Each row is where one point has got to under a steady rotation. How many steps took it there?
The counts run from 0 to 307.
[ 26   8  25   5  -8  11  16  20  10  -9   8   9 -10  -2   9   0   6 -21
 -17   1   3 -11   9   7 -15  -2  13  -8   0 -10  -5   0 -10  13  -4   5
  -2  -8  -8  -6   5  -5 -22   7  11 -14  -8   8  17  -4 -17  -6] | 43
[ 21   4  24  -2   6  15   5  11  15  -1   2   1 -17 -11  -1  -1   0 -17
 -30   7   7  -6  13 -14  -8  -7   8 -10  -4  -4 -14  -9 -22  17  -9  -9
   2 -10 -11  -8   3   0 -15   7  12  -3  -4  12  -2  -1 -19   5] | 249
[ 31  -5  20  10  -3   0   4  11   5   0  -8  -8  -8   6  12  -8   4 -25
  -2   1   4  -2 -11 -14  -3 -10  -6  -5  -1 -11 -12   7  -3   7  -4  -3
   0  -9 -22 -13  -5  -1 -32   2  13 -15  -8  15   0 -10 -18   3] | 154
[ 14   2  25   4   3  21   4  14  13   6   4   0  -7  -7   2  -8  11 -23
 -14   1   4  -8   5  -5  -8   2   2  -6   0  -1  -2   6 -11   9  -3   4
 -13  -8 -23 -15  13  -8 -23  -6  16 -20  -3  14   3  -4 -21  12] | 216
[ 30  14  34   2  -3   9   5   8  11  -7  -5  -6  -6   0   1  -1   6 -25
 -11   0   6  -8  -7  -1 -15  -8   1 -13  -9  -2 -15  -4   1  14  -7  -3
   3  -7 -16  -4   2  -4 -16  13  12 -14  -7   6   6   1 -22   6] | 3
[ 31  -2  22   1   4   2   6  21  -3   3  -6   5 -11  -3   6  -6  -6 -23
 -15   0  -2 -15   8 -13 -13 -15  -3  -8  -1 -13   4 -17 -19   8  -7 -11
   3  -6  -8 -11  -1  -6 -13  -3  10  -9 -13  12  15 -13 -17 -13] | 95
[ 22   3  22  -1  -4   4   3  11   1  -9  -4  -1 -13  -5   5   0  -2 -19
 -15   3  11 -15   8  -2  -3 -15  -1 -11   6  -1 -16  -4 -24  16  -1 -12
  -1 -13 -10  -1   4  -5 -25   8   9 -18  -9   3  18  -9 -23   3] | 49
[ 28  -6  11  -1  -1   8  12  23   2   2  12   2 -18 -10   9  -9  -2 -20
 -14  -1   3  -3  13  -4 -14  -6  -2 -11  12 -11   4   4 -18  11  -3   8
  -5  -4 -11 -12   2  -3 -22  10   4 -13   0  17  25  -5 -13  -8] | 82
[ 28  14  33   4  -2  13  12  11  11  -5  -5  -6  -5  -1   5   2   8 -21
 -12   2   9  -9  -6  -1 -17  -8   7 -12 -14  -3 -16  -7   0  13  -5  -3
   3  -4 -14  -6   1  -4 -18   7  15 -13  -9   6   3   3 -21   5] | 4
[ 27  -7  23   2   9  15   4  16   9  14  11   7  -9 -20  -2  -5  -6  -3
 -13   1   7   0   5  -9 -18 -11   6 -20  -2 -14  -7  -8  -3  21  -4  -1
  -1   2  -6 -14  10  -4 -16   4  11 -12  -4  15  13   0 -11   4] | 270
[ 25 -11  21   2   9  12  -3  15   2  10  -3  11 -18   0   4  -5   3  -2
 -14   3   6   1  11  -9  -4  -3   3 -16  13 -10  -7  13 -14  10  -3   1
   4 -18  -9 -12   0   2 -21   7  20  -5  -9  11   2 -13 -32   5] | 186
[ 27   3  21  -1   4  12   3  16   6  10  -1  -1  -6  -4   6 -12   7 -15
 -19  -2  12  -6   0  -7  -7 -20  14  -4  -3  -7 -17   3  -5   4  -8  -4
   0 -15 -24  -7  -5  -8 -19   7  24 -11 -11   9   0  -2 -16  13] | 203
[ 20  -1  26  -6   5  19   5   6   4  -6   0  -6 -16  -7  -3  -3  -3 -11
 -22  -2  16  -4   3 -14  -9  -8  -3 -16  -2 -10 -16   8  -2  18  -3   3
  -4  -7 -21 -10  14  -4 -23   7   7 -21   0   7   6  -7 -11   8] | 15
[ 33   3  25   7   1   3  11  21   4   0  -1  -3  -3   4   8   3  -8 -23
 -13   2   5 -10   1  -5 -15 -11  -8  -5   0  -7   4 -13 -20   4  -4  -5
  -3  -5 -11  -8  -5 -11 -12  -2   6 -11 -14  13  12  -6 -25 -10] | 92
[ 26  -4  19   2  17  15   4   6   4  -2  -3   4  -4 -11   6 -16  -2 -17
 -17  -4   8   2   5 -10 -11 -10   5  -9   0  -9  -6   9   6  -2 -18   7
  -7  -8 -22 -14   0  -5 -21   5  20  -9 -13  22  -2   0 -20   2] | 165
[ 28  -4  21   0   7   8  -1   9   7   9   9   5 -17 -20  -3  -8  -5  -2
 -12  -1   4  -1   7  -8 -16 -12  -2 -21   4 -13  -8  -4  -5  23  -3  -2
   0  -2  -8 -15  11   3 -16  14  10 -13   2  15  20  -1 -13   5] | 272
[ 39   5  26   0  10   9  10  15   1  -7   3  -6 -12   5   5  -6  -3 -16
  -4  -4   5  -3 -12 -22 -11 -11   1  -3   9 -18  -3  -4  -9   6  -3   0
  -6  -4 -23  -5   5   4 -12  11   4 -12  -9  15  12  -6 -12  -6] | 104
[ 14   5  28   3   6  23   5  11  14   2   6  -1  -5  -7   0  -6   9 -21
 -15  -1   7  -2   3  -7  -9   4   1  -4   3   4  -2   7 -14   7  -6   4
 -13  -7 -22 -13  12  -8 -22  -2  16 -17  -7  14   0  -3 -27  12] | 215
[ 32  -3  19  -1  14   3   5  16   1   1  -7  10 -14  -7   2  -7  -6 -13
 -17   0   2 -14  11 -17  -5 -18   4 -11   9 -16  -5 -11 -15   8  -7  -9
  -4  -9 -10  -1   1   4 -12   2  10  -4 -15  17  13  -7 -16  -8] | 98
[ 24  -8  18   9   9   8   4   3   2  -4  -8  -2  -5 -10  10 -12  -1 -17
  -4   0   8   4   8 -14  -8 -12   2  -8  -6  -3  -9  -7  -8   6 -17 -12
   8  -4 -12 -21  -4   0 -24   5  21  -5 -14  20  -7  -4 -26   2] | 160
[ 33  11  29   6  -3   5   4  18  16  10   6  -2  -7   0   0   0   8 -17
 -14   6   7  -7  -7   1 -12 -11   4 -10   1  -2 -13  -1 -13  11   4  -3
  -1 -13 -16  -2  -4  -4 -15  12  13 -11  -5   8  12   5 -23  15] | 240
[ 31  -5  20  11   2   3   6  11   9  -1  -7  -2 -11   7  12  -7   4 -24
  -4   2   6  -4  -7 -13   0  -8   0  -6   3 -12 -15  11   0   6  -3  -1
  -5 -12 -22  -8  -7   1 -32   0  10 -13  -8  19   0  -5 -18   3] | 153
[ 26   1  29   5  -6   8  -6  11   7   0  -5   6  -4  -4   6  -8  12 -21
  -1  -1  -6  -3   1  -8  -5  -5   9  -3   0  -4  -6  -6 -12  11 -11 -12
   7 -13  -7 -11  -3  -6 -19  12  28  -8 -16  11   2 -11 -27   6] | 197
[ 30   7  22   9   3  -1  13  17  10  -5  -3  -4  -9   5   7  -5   0 -24
 -13   3   4 -15   9  -1 -11  -9 -13  -8   6  -5   2  -8 -17   4   0   0
  -6 -11 -17  -9  -1  -6 -13  -4   3 -11 -10  13  16  -2 -29  -7] | 90
[ 29  -4  23   8   9   8   4  10   5  -9  -2  14 -16  -3   7  -2   2 -14
  -8   5  -3  -3   0 -17   0   1   9  -8   9 -13  -9   7 -13  11 -12  -4
  -2 -11  -9  -8  -2  11 -31   6  12  -3  -8  20   1 -10 -23  -2] | 148
[ 20   1  31   0   6  13   2   6  12   1  -8 -10 -13 -10  -4  -4   7 -23
  -1   3   3  -7   2 -16  -9  -6 -10 -16   0   0  -5 -14 -11  24  -3 -11
  -3   2 -12  -9  15  -1 -14   7  10 -17  -8  15  12   0 -23   8] | 260
[ 20  -2  28  -6   6  23   6   8   4  -3   2  -8 -15  -6   0   1  -4 -12
 -16   1  19   1  -1 -14 -13  -5  -2 -14   0  -9 -15   9  -1  18  -1   4
  -3  -3 -19  -9  13  -6 -23   8   8 -20  -4   8   5  -5 -16   7] | 16
[ 32   0  21  -2  13   3   1  13  -3  -3  -6   7 -15  -5   2  -9  -6 -14
 -18  -2   4 -12   7 -22  -4 -20   0  -9  10 -16  -5  -9 -15   9  -7  -9
  -4 -11 -14   0   3   3 -11   6  10  -7 -11  15  17  -8 -15  -6] | 99
[ 28  -5  12   2   2   9  16  24   5   3  14   3 -15  -9  10  -8  -3 -15
 -19   1   7  -2  15  -3 -17  -6   4  -9  11 -12   4   2 -17   8  -3   9
  -7  -5 -12 -10   1  -4 -22   5   6 -12  -3  17  21  -3 -12  -7] | 81
[ 13   7  22   0   9  19   5   5  10  -7   3  -2 -15 -10   0 -13  15 -17
 -14   0   4  -6  10 -11  -7   1   5  -5   1  -1  -4   5 -15  11 -11   0
  -5  -9 -21 -15  15   6 -19   9  17  -9  -3  14   0  -2 -27  11] | 212
[ 30   0  27   7   1   8   6  14   8   1  -5  -2 -15  12   9  -6  14 -14
  -9  -2   0   0   3  -9  -8   1   1  -9   6 -17  -6  12  -1   6   2   8
   6 -19 -19 -10  -1  -2 -14   8  18  -9 -11  11   2  -9 -29   5] | 191
[ 24   2  21  -9   5  21   7  20  -2  10   0  -9 -11  -5   5 -10   6 -14
 -13  -1  12   2  -2 -11 -14 -15  11  -3  -4  -5 -10   2  -9   8 -10   0
   7  -4 -20 -13   0  -4 -20  16  23 -10  -8   5   2  -4 -17  10] | 206
[ 30   0  22   8  15   6   7   5  10  -9  -1   1  -7  -6   3  -9  -7 -20
 -11   1   4   4   7 -11 -14  -1 -13 -12   8  -2   6   3  -9   0 -14   6
  -7  -4 -15 -13  -2  -1 -18   8   6  -5  -7  26   7   4 -33  -4] | 126
[ 29   6  33   5   4  13   7   8   7 -13  -1   5   1  -6   3   2  -5 -21
  -9  -1  10 -13  -7 -10 -10 -10   5 -11  -2 -10 -14  -6  -4  14  -5  -4
 -13  -3 -14   0  11  -7 -22  -1   7 -21 -12  11  13  -3 -12  -1] | 303
[ 24   4  24   5   0   3  -8   8   9   2  -6   4  -5  -7   3 -15  11 -17
 -14  -3   0 -11   4  -7  -1 -16  10  -4   0  -6 -15   0  -9   6 -12 -12
   3 -19 -18  -9  -2  -6 -19   7  27 -10 -12  11   5  -8 -23  11] | 200
[ 26   4  23  -1   2  11  -3  12   6   8  -1   0  -2  -6   5 -10   4 -15
 -18  -1  11  -4  -3  -7  -6 -17  13  -1  -1  -4 -18   1  -7   3  -8  -8
   0 -14 -20  -5  -6  -9 -19  10  24 -11 -14  10  -1  -3 -19  14] | 202
[ 22 -10  20   3   2  10  -4  19  -5  13  -1  12 -14  -5   6  -9   1  -5
 -15   0   0  -7   9  -5 -10  -6   0 -15   1 -13   1  10 -13  11  -6   0
   6 -11 -10 -22   2  -2 -27   0  21  -9  -3   8   3 -20 -26   1] | 183
[ 13   7  27   0   3  22   0   6  12  -3   4  -2  -9  -9  -2  -6   5 -20
 -15   1   5  -2   2 -12 -10   4  -1  -1   3   3  -2   7 -16   7 -10   2
  -9  -9 -23 -15  13  -6 -22   5  15 -16  -4  13   3  -5 -27  13] | 214
[ 30   3  24   9   4   5  11  13   1  -9   4  -2 -10  -5   6  -8   3 -21
   5   0  -2  -4  -7 -19 -11  -5   3   0   4 -13  -1 -13 -18  15 -10  -8
  -3   2 -16 -16   8   9 -23   8   7  -9  -6  18  13  -6 -13  -5] | 108
